In the data rows, 128 means zero.
Some points, one per row:
[106 127 105 154  82 102 129  82 159 101 111 148  74 154 145 111  20 142
 119 154 207 145 163 162 125 129 152 114 163 152 174 100]
[100 101 133 167 118 184 124 171  96 111 151 148 101 156 110 118 103 129
  81 181 132 120 136 186 118 140 154  67  75 128 138 119]
[184 133 136 147 109 215  92 119 128 119 118 133 105 130 104  73 158 108
 204 165 165 141 103  89 127  87 140 135 121 113 125  95]
[148 122 147 154  98 214  95  97 120 147 134 102  84  65 103  93 162 149
 127 154 145 148 102 115 125 122 120 104 133 159  87 133]
[117  70 109  79 155 108 178 173 173 172 169 128 186 105 137 148 121  88
  94 188 112 104 189  81 147  86 117 150 147  42 102 145]
[201 186 136  96  89  85 114 122 178  97  96 101 139 150 136 122 146  52
 212 177 136  96 111 111 138 132 138 159 165 111 152 177]
[ 90 105 141 168 113 107  98  65 178 114 165  95 102 141 144 150  59 161
 103  88 196 153 160 149 126 106 165 100 170 138 163 104]
[132 160 130 142  79  58  95 114 169 118 119  94 114 158 141 148 134 109
 162 156 183 174  81 106 179 137 125 164 192 141 105 171]
[145 121 175 131  58  46  95 159 176 112  78 113 121 123 133  85 104  90
 235 171 168  90 102 106 221 136 131 123 162 120 123 124]
[134 117 167 134  77 101  78 113 186 125 138 134 125 124 139 129 112 109
 146 136 183 118 103 122 183 119  96 112 165 164  78 172]
[151 119  91 101  90  65 125 100 128 132 145 143 119 161 122 134  64 171
 153 107 188 164 151 140  93 129 108 135 173 172 164  35]
[136 124 111 200 124 134 107 158 103 105 109 124 105 168  70 135 115 119
 166 151 191 129  97 164 113 129  95 141 114 122 167 108]
[ 75  83 187 134 130 107 110 103 112 208 194 121 161  99 175 150 176  85
  94 142 158  97 152  58 149  33  92 129  77  91  94 126]
[118 115 135 185  77 142  99 141  88 151 162 139 146 135  90 136 156 135
 118 126 164  86 138 175 109  61 174 138 145 143 149 143]
[109  78 121 162 116 121 146 156 144 137 101 120 114 147 132 109 119  96
 110 149 204 105 118 136 102 118 102 170 117 122 171 117]
[132 174 161 107 109  99  93  79 144 130 103 109 108 118 165 130 131  86
 168 116 188 137  47 120 170 142 118 141 150 188 149 161]
[118  96 139 136 105 155 121 195 102 104 151 124 137 166  67 160 145 159
 108 125 145  78 122 149 105  77 200 101 116 131 150 141]
[167 102 111 158  99 160  95 142 133 121 121 163 111 102 122 161 147 122
 106 158 183 125 102 120  96 125 134  90 117 153 127 116]
[138 117 163 108  55 103 103  86 169 134 153 115 151 146 120 111 104 197
 171 120 197 133 149 162 100  98 186 121 148 165 149   8]
[115 137 150 143  92 180  97 154 162 176 134  91 147  75 106 144 133 110
 151 153 148 153  99 120 147  91 152 109 118 150  75 124]
[147 157 122 122 119  60 154 120 176  54  96 115 117 137 143  95  98 125
 188 140 194 121  94 169 209 142 107 161 148 135 177 164]
[143 140 137 114  95 159 109 140 103 118  75  99 111 112  90 134 165 104
 165 127 129 155  81 127  71  94 135 116 158 112 108 134]
[164 181 152 144  79  68 159 132 157  96 129 125 114  91 142  91 162 101
 192 185 152 175  84 140 165 127 131 133 169 170 128 181]
[122 111 132 192 134 124 127 185 103 106 114 156 120 147 106 129 140 105
 149 119 182 132  68 146  79 119 125 139 143 114 147 126]
[ 90 155 161 102 129 121 111 133 182 132 121  91 127  95 162 159  43 156
 132 120 188 151 168 158 105 115 113 119 144 127 119  72]
[129 113 134 160  97 134 106  74 170 172 177 139 115 129 101 129 119 171
 155 129 185  85 190 123 124 108 195 112 154 156 133  93]
[ 94 162 141 115  76 113 139  96 142 156 195 124 106 136 122 135  85 158
 171 132 169 167 148 144 131 114 165  86 147 149 159  86]
[165 100 123 166 116 168  99 160 147 104  86  89 102  95  45 113 152  91
 188 170 136 150  63  97 155  80 153 107 129 109 121  86]
[150 121 141 139  96 227  89 121 110 121  74 135  90 104  80 106 106 151
 172 147 157 100 109 110 168  89 112 123 124 132 118 113]
[154 148 141 116  85  82 136  64 163 147 106 114  90 117 153 109 147 103
 156 164 176  85 123 130 186 156 137 123 149 157 133 162]
[137 148 139 138  77  72 110 123 195 140 155  88 106 131 202  97 109  85
 165 159 162 116  98 100 165 129 184 125 155 136 106 136]
[124 117 120 152 106 153 122 169 110 118 130 171 117 129  85 118 148 140
  97 179 193 114 123 154 133 103 140 115  92 112 131 152]
[ 95  67 110 126 156 120 146 144 153 162 174 146 156 138 109 141 178  71
 136 154 140 117 144  35 176  92 119 134 123  71 140 141]
[185 108 113 105  92 173 119 123 136 138  96 146 106 117  29 103 119 136
 178 157 121 156 126 111  89  72 167 134 135 168 134 120]
[110 151 175 137  85 193 101 116 149 165 106 102 155  90 116 102 158 145
 147 138 143 137 109 120 121  52  85  97 105 174  86  87]
[157 106 132 109  77 202  90  94 150 136  96 139  97  57  96 107 147 146
 151 149 129 133 153 110 124 102 130 115 121 168 104 120]
[105  84 122 178 102  80 131  81 178 144 166 130 105 141 181  98  58 137
 185 107 193 173 137 117  95 118 199 141 109 164 152  22]
[136 110 152 134  86  61 101 122 142 122  97 104 136 137 163 155  91 117
 148 176 152  88 127 130 172 124 123  91 171 170 102 162]
[151 120 140  86 113 240 145 138 168 140  91  75  69  89  71 134 110 124
 134 160 138 143 130 141 132 146  97 129 159 156  91 106]
[ 99 121 126 123  61 137 149  53 139 158 212 136 122 123 135 139  49 187
 142  96 180 152 166 143  95  99 150  99 139 178 108  70]
[ 73  29 120 126 188 100 130 164 183 181 170 160 164 143 175 127 133  81
 131 138 148  97 167  39 112 108 115 156 108  58 120 114]
[129 120 137 110  82 205 116  95 165 180  98  90  76  77 115 127 118 110
 137 130 151 122 137  96 144  99 123 111 125 145  81 107]
[154 134 124 125  85  37  66 114 152 123 135  96 104 160 134 118 112  94
 225 136 194 116  82 128 126 155 147 163 199 156 153 132]
[105 113 153 106 126 117 143 141 116 157 163 166 178 131 150 135 143 151
 116 153 159 116 173  86 128  73 112 109  99 105 118 174]
Here are 10 more points, each followed by its number:
[132 120 161 153  66 183 137  94 149 155 134 126  76  74 126 133 131 125
 158 127 138 148 116 117 146  49 138  86 104 129  98 114] 0
[151 109 118 129 128 172  86  96 110 151  99 115  68 145  58 118 136 108
 161 175 140 163  96 106 114  97 129 173 136 129 158 112] 1
[153 146 121 149  64  83 104 150 139  84 128 159 120 100 144  93 106 108
 178 174 184 143  68 145 193 127 104  70 149 136 149 178] 2
[112 106 152 140 145 219  65  88 170 148  84 106 129  85 131 175 114 135
 167  91 151 110 127 109 126 108 125 123 109 142 114 120] 3
[171 116 157 110 130 191  98 126 187 169 104 109 131  53  81 170 146 104
 121 185  88 146 101  74 134 132 170 133 138  92 124 159] 4
[161 121 122 132  78 170  95 136 135 125  53 149 128 109  96  88 146 138
 189 151 146 151 127 119 106  86 143 113 153 115 109 117] 5
[161 157 162 118  54  89 101  77 147 145 110 130 104 108 163 130 121 139
 158 149 168 119  83 151 180 128 119 105 163 167 103 182] 6
[159  97 112 123  71 198 106 111 134 167  76 132  86  91 126 153 161  92
 191 125 122 116 111 111 133 101 110 130 153 159 125  98] 7
[125 190 131 108  37  63 123 140 155 109 123 120 112 120 173 114 112 108
 186 191 189 126  70 138 206 151 134  75 160 155 147 182] 8
[125 117 166 113 103 116 156 100 210 121 120 143  92 100 103 149  66 142
 117 123 149 159 153 149 127 128 137 109 141 118 154  70] 9
Which of these numbered points is nearest to each point below, looking only along the 5 directions in which the first points spread most? Its number follows each.
[171  97 147 140  71 203  88 113 156 151  83 138  93  70  73 107 125 146
 185 118 133 118 116 115 117  76 127  90 148 154  99  89] > 7
[151 126 114 140  77 170  95 113 145 137 112 138 112 150  72 101 139 151
 179 151 154 172 104 108 123  74 139 104 137 143 101 125] > 5
[135  65 126 135 163 135 107 167 156 168 116 122 181  95 135 131 161  99
 136 117 132 101 150  50 176  69 134 146 123  42 115 180] > 4
[163 157 166 138  79  99  92  67 154 145 149 112 135 117 152  94 115  95
 171 137 170  99 120 136 183 124 134 104 169 173 108 184] > 6
[108  68 142 140 135 129  91 148 140 130 168 147 149 130 102 147 191  52
 128 161 132  97 154  51 161  59 140 137  89  62 133 167] > 4
[137  76 112 164 118 138 131 168  99 120 143 137 120 199 100 133 128  93
 133 156 182 140  94 157  67 122 131 168 149 102 140 102] > 1
[117 182 138  99  43  52 100 121 145 115 115 111 138  93 133 101 105  88
 169 189 164 147  49 127 170 156 139  91 183 153 141 187] > 8
[130 176 157 119  58  99  94 114 122 155  98 123 134 117 148 105 129 132
 196 168 155  94  94 126 175 100 124  92 164 174 104 157] > 6
[117 133 168 130 113 229  97 108 138 149  81 121 118  74 110 122 145 159
 143 174 142  99 137 111 139  74 120 105 107 157  74 121] > 0
[121 124 149 145  78  89 110  80 161 127 173 158 100 186 171 125  72 158
 139  94 180 176 118 155  91  98 209 123 159 136 126  72] > 9
[158 126 156 128  64  90 121  76 186 130 122 114 105 111 161 113 116 114
 148 146 182  96  89 123 189 159 119 118 144 152 126 172] > 6
[166 116 102 154 132 144  99 183  98  81  96 140 110 148  85 121 156 109
 125 154 198 121  97 147  95 117 144 165 141 105 133 115] > 1
[163 167 135 130  93  89  94 157 183  84 115 146 149 134 130 134 126 105
 184 115 166 116  72 115 177 119 146 151 133 106 120 143] > 2
[192  95 125  95  74 200 111 115 158 150  86 139 104  70  70 126 154 132
 148 171 121 147 122 121  86 144  99 137 125 178 120 108] > 7
[111 112 143  96 134 132 119 168 133 141 127 114 189 109  96 171 129  81
 100 169  89 137 150  97 138  42 109 142 158 103  80 145] > 4
[146 128 162 102  55  74 137 125 191  93 106  83 158 121 178 142 103  99
 116 148 158  84 104 134 154 120 119  95 157 139 120 141] > 6
[164 177 100  87  76  91 130  99 161 119 105 101 112 121 180 111  82  97
 165 123 199  99 111 126 182 121 103 126 125 141 162 199] > 8
[148 139 141 137 136 128 147 216 111  89 136 135  84 127  66 133 167  93
 118 164 147 112 102 160 101 111  84 134  96  75 135 123] > 1
[127 136 122 104  87  93 149  50 151 185 200 116 101 124 131 145  85 145
 123 100 167 131 150 138 121 156 148 121 139 161 157  93] > 9
[165 135 151  81  60  58  86 144 151 115 108  84 144 157 157 144  76 115
 166 165 156  56  92 143 186 138 185 106 193 159 120 159] > 8
[165 171 143 127 102 102 126 120 168  88  82 126 106 164 110 102 103  82
 156 192 146 119  75 150 190 135 124 156 174 139 137 142] > 2
[142  89 166 153 130 208 133 109 163 194 116  41  95 125 152 108 153 115
 173 129 139 132 100 114 104  67 137 106 106 159  74 109] > 3
[137  90 136 146 125 241 107 115 196 162  93  89  87  69 126 140 141  77
 106 142 147 137 102 113 157 114  91 120 101 101 106 151] > 4
[147 151 163 145 131 237  55  98 147 127  77 103  71  87 102 137 146 105
 160 164 107 129  79 112 152 115 114 141 133 109 119 135] > 7
[ 91  90 141 108 105 135 125 142 118 157 159 143 122 132 118 132 162 121
 114 159 144 103 130 160 146 100 173 100  93 116  98 115] > 3
[130 158 133 136 102  86 105 125 184  91  58  93 140 155 114  86 129  89
 175 217 153  96  81 163 200 117 108 163 131 109 171 162] > 2
[ 95 134 173 148 121 118  45 100 137 122 130  96 131 177 129 146  79 176
 177  98 172 188  99 123 114  80 199 109 202 160 103  99] > 9
[135  79 108  97  92 217 112  93 133 175 133  92 103 104  91 140 119 136
 137 151 158  91 131 151 148  85 150 119 156 141  88 156] > 0
[164 156 147 123  87 112 103  86 216 129 128 108 137  82 152 125 132  86
 168 185 105 117  93 138 190 151 130 131 130 136 147 179] > 6
[137 109 141 117 127 229 151 107 162 105  68  90  81 108  77  90 116  99
 144 178 139 150 122 153 129 154 124 140 105 122 163 127] > 5
[159 102  99 191 131 130 137 151  62 141 142 170  94 112 124  94 167 104
 149 168 190 107 138 123  91 116 128 147 155 134 162 119] > 1
[111 169 158 103 105  64  82 124 184  93 154 139 135 105 110 174 101 141
 141 116 145 185 150 123 123 114 208 150 193 107 112  91] > 9
[117 103 140 104  90 156 139 125 179 190 103  69 120  96 121 155 103  98
 151 160 122 116  98  90 151  59 159 123  98 135 109 107] > 3
[153 111 147  98  73  72  93 118 204 137 121 110 164 112 140 141  93  79
 195 148 124  89 118 106 169 140 119 120 157 155 151 126] > 6
[151 119 130 117  92 243 146 114 156 149  92 133 118 132  79 107 120 115
 153 129 146 151 108 108 111 124 125 152  89 125  76 100] > 7
[130 122 123 139 157 179 100 137 145 115  69  74  89 128 100 128 128  99
 166 151 171 161  94 118 105 110 144 135 124  63 134 129] > 1
[100 132 162  92 107 207 143 144 136 145 121  88 103  75 113 162 132 126
 106 148 123 135 118 142 108 103 142 123 105 156  98 110] > 0
[106 173 170 135  53  26  79 129 156 123 138 108 166 106 151 158 130  75
 168 167 175 141 111 120 219  97 142 108 150 149 130 184] > 8
[168 150 118 142 101  83  91 148 159  81 104 116 116 140 117 107  95  83
 202 135 182 123  74 134 201 141 138 121 175 103 141 169] > 2
[142  95 137 106  72 195  89 114 181 166  55  95 126  94  99 134 122 159
 139 149 126 115 117 100 149  64 129 106 135 143  45  75] > 0
[170 111 141 127 136 189 114 143 148 150  92  84 147  69 102 150 120 121
 147 155 130 124 125 136 127  93  95 121 167 146  97  73] > 7
[178  98 127  90  89 242 140  84 168 168 118 132  59  95  82 112 141 145
 142 172 119 124 132  99 147  98 135 116 109 137  96 135] > 0
